In the rows, zero is written as 128.
The same turns and mirrors carry the whole set onto itself, and each row onto the other rows of its family. Which rows share a family with each named row? Give them in list order.
These 32 rows form 4 families of 8 rows each.
Zez: [113 126 130 125 136 148 115 138 161 103 164 164 148 114 100 147 109 135
 158 149 137 125 122 120 121 126 121 136 131 142 138 149  96 115]
purub: [ 98  92 130 140 128 138 145 130 160 153 158 107 110 152 129 114 108 107
 165 111 120 130 139 121 124 119 118 138  96 122 124 103 134 131]
fop: [118 112 139 155 146 121 120 108 150 164 127  94 116 143 122 137 133  95
 166 122 120 144 148 113 136 133 136 131  96 138 140 130 145 120]
didil: [115 117 138 149 150 127 111 115 158 154 122 104 124 134 112 145 134  94
 182 114 129 141 143 112 134 118 149 134  99 148 154 112 156 119]
furat: [114 105 156 124 120 140 129 141 163 124 140  96 133 130 145 132 128 107
 189  86 127 126 144 115 110 120 138 134 103 130 155 120 157 140]
Nezab: [136 122 128 125 133 148 133 116 151 104 149 172 134 119 131 134 108 133
 136 124 125  79 132 130 120 102 112 147 137 147 145 149 137 119]
sisab: [120 139 134 127 156 151 114 113 135  95 134 160 142 135 130 155 145 120
 141 139 138 116 130 121 132 105 127 122 134 118 161 166 115 125]
tofe: [108  93 150 130 146 140 116 120 138 146 136  89 135 162 136 128 129  99
 180 107 121 120 127 137 117  99 129 131 108 136 155 113 126 155]
topu: [121 136 126 125 154 140 129 101 153  98 143 159 132 132 128 153 150 131
 138 146 137 101 132 126 122  95 127 133 135 119 158 160 117 132]
zuf: [113 133 129 132 133 153 114 140 159 100 159 170 152 105 102 138 112 125
 149 133 134 125 127 122 127 127 117 133 127 133 130 153 108 105]
muli: [116 106 146 124 114 145 120 127 166 126 140 100 127 132 133 126 133 117
 188  91 116 128 142 124  94 129 135 144  89 132 142 119 159 137]
vobog: [134 127 129 121 139 139 141 135 151 109 155 167 125 115 131 139 110 136
 129 129 145  83 138 140 125 121 115 155 122 143 135 163 135 125]
pagiv: [ 98 108 143 144 147 126 132 130 149 159 139  91 133 159 137 129 123 105
 175 112 133 119 117 136 123  90 121 148 107 145 154 113 138 149]
nulas: [121 137 131 119 144 138 123 106 139  94 153 157 130 140 126 153 143 119
 147 146 141 115 134 118 124 109 125 118 136 114 154 170 109 129]
Puvo: [126 121 133 120 133 150 127 141 153 101 154 175 137 128 139 135 104 129
 130 123 139  96 127 135 125 112 107 144 132 142 137 158 133 117]
gad: [132 120 128 112 134 136 124 130 155 108 158 177 132 135 134 148 108 132
 130 134 141  91 134 126 124 115 117 148 130 155 135 156 133 121]
tunod: [117 127 142 123 143 141 124 122 118 119 147 141 139 112 119 156 110 124
 130 140 150 106 138 136 148 136 121 131 140 140 147 170 103 144]
Relo: [127 154 128 131 148 152 120 102 134  91 138 153 131 133 118 149 136 130
 154 137 125 107 136 114 121 104 129 131 129 112 162 161 112 123]
teku: [120 144 136 131 157 146 118 122 126 121 139 138 140 102 107 154 106 134
 138 148 147 114 137 143 142 131 120 145 134 145 150 163 106 145]
vos: [101  99 122 142 120 136 137 125 155 151 159 101 103 147 109 118 118 111
 167 111 129 124 152 126 123 130 131 141  87 115 124 112 137 138]
guro: [102  99 139 140 147 135 125 107 138 158 130  91 129 153 134 130 139 109
 172 112 126 117 123 148 115 101 126 147 101 143 151 115 140 156]
lopa: [115 134 138 141 147 151 139 120 116 123 136 136 138 108 121 149 107 141
 128 134 134  92 133 130 147 129 120 146 133 133 151 164 104 138]
Lut: [111  93 137 144 141 132 118 116 149 157 142  92 134 161 129 125 127 112
 179 123 127 123 131 146 111  97 123 143 107 143 150 113 132 166]
kobez: [ 98 101 128 141 125 143 145 129 153 151 153 105 109 130 119 114 115 114
 173 106 127 131 141 133 116 135 124 146  82 125 121 106 144 136]
pilez: [126  96 151 126 113 141 114 139 162 130 141  91 127 140 130 131 132 120
 188  96 124 121 148 124 102 133 144 142  90 130 148 132 148 143]
nor: [130 106 152 125 123 138 107 137 163 132 139 102 140 137 133 129 124 106
 188  92 113 132 148 113 106 135 141 139  91 143 139 121 149 132]
fipid: [106 139 136 136 152 147 120 121 118 123 138 143 144 119 121 151 111 125
 121 139 146 113 131 135 152 124 114 137 138 135 146 167 106 136]
fumep: [111 139 129 121 133 154 117 128 165  90 162 156 142 101  92 141 117 135
 161 138 134 118 129 129 114 119 124 135 133 125 143 149 102 117]
Talos: [126  99 133 156 142 126 110 104 162 161 125 102 120 137 114 139 140 106
 175 131 123 142 154 123 125 128 144 134  99 146 147 122 153 133]
Lif: [126 138 130 148 139 153 126 131 151 106 155 160 148  97  99 132 106 134
 165 144 124 120 124 125 121 123 113 141 128 138 139 152 101 112]
Fikov: [ 97 121 127 145 127 130 146 132 149 150 159 103 115 133 121 118 111  96
 172 104 134 135 149 118 132 126 125 138  91 119 123 106 145 135]
bupu: [113 113 137 152 150 133 114 100 149 157 119  96 115 135 114 138 143 106
 181 125 123 147 138 129 122 128 139 137  93 141 150 122 150 129]

Same family as Zez: nulas, gad, tunod, vos, Lut, pilez, Talos
Same family as nor: purub, fop, tofe, topu, vobog, teku, fumep
Same family as Lif: didil, furat, Nezab, pagiv, Relo, lopa, Fikov

The same turns and mirrors carry the whole set onto itself, and each row onto the other rows of its family. Which rows share a family with each named row? Give them in list order.
These 15 rows form 3 families of 5 rows each.
F: [136 132 167 109 129 131 139 145 147 158 133  86 135 110 101 133]
C: [137 148 120 135 157 148 126 151 146 152 127 122 128 129 144 114]
V: [150 132 131 144 140 102 127 128 131 110 121  97 130 134  98 107]
B: [135 136 114 123 127 154 123 149 157 160 143 114 117 137 144 114]
R: [128 140 142 144 120 139 160 126 113 129 155 138 127 132 106 144]
A: [131 135 146 162 109 122 140 127 115 124 151 121 111 134  96 143]
J: [155 134 141 148 140  94 121 130 129 119 131 116 119 117  98 118]
Y: [134 115 122 143 109 155 137 142 149 113 163  97 130 142 143 108]
K: [155 148 145 133 135 100 114 123 125 133 137  98 119 121  88 107]
G: [141 135 161 108 125 118 124 140 153 152 133  92 138  99 106 108]
W: [119 111 129 143 109 164 131 132 130 113 159 105 113 140 129 111]
L: [123 146 117 129 137 147 132 148 155 163 139 115 136 117 146 113]
Z: [131 122 146 151 120 136 156 129 118 117 169 120 117 125 103 144]
T: [127 136 151 113 132 123 126 139 146 174 126  84 121 107 120 113]
Q: [134 108 148 133 101 157 134 143 140 111 144  94 133 140 141 104]

Same family as Y: J, G, L, Z
Same family as C: F, V, R, Q

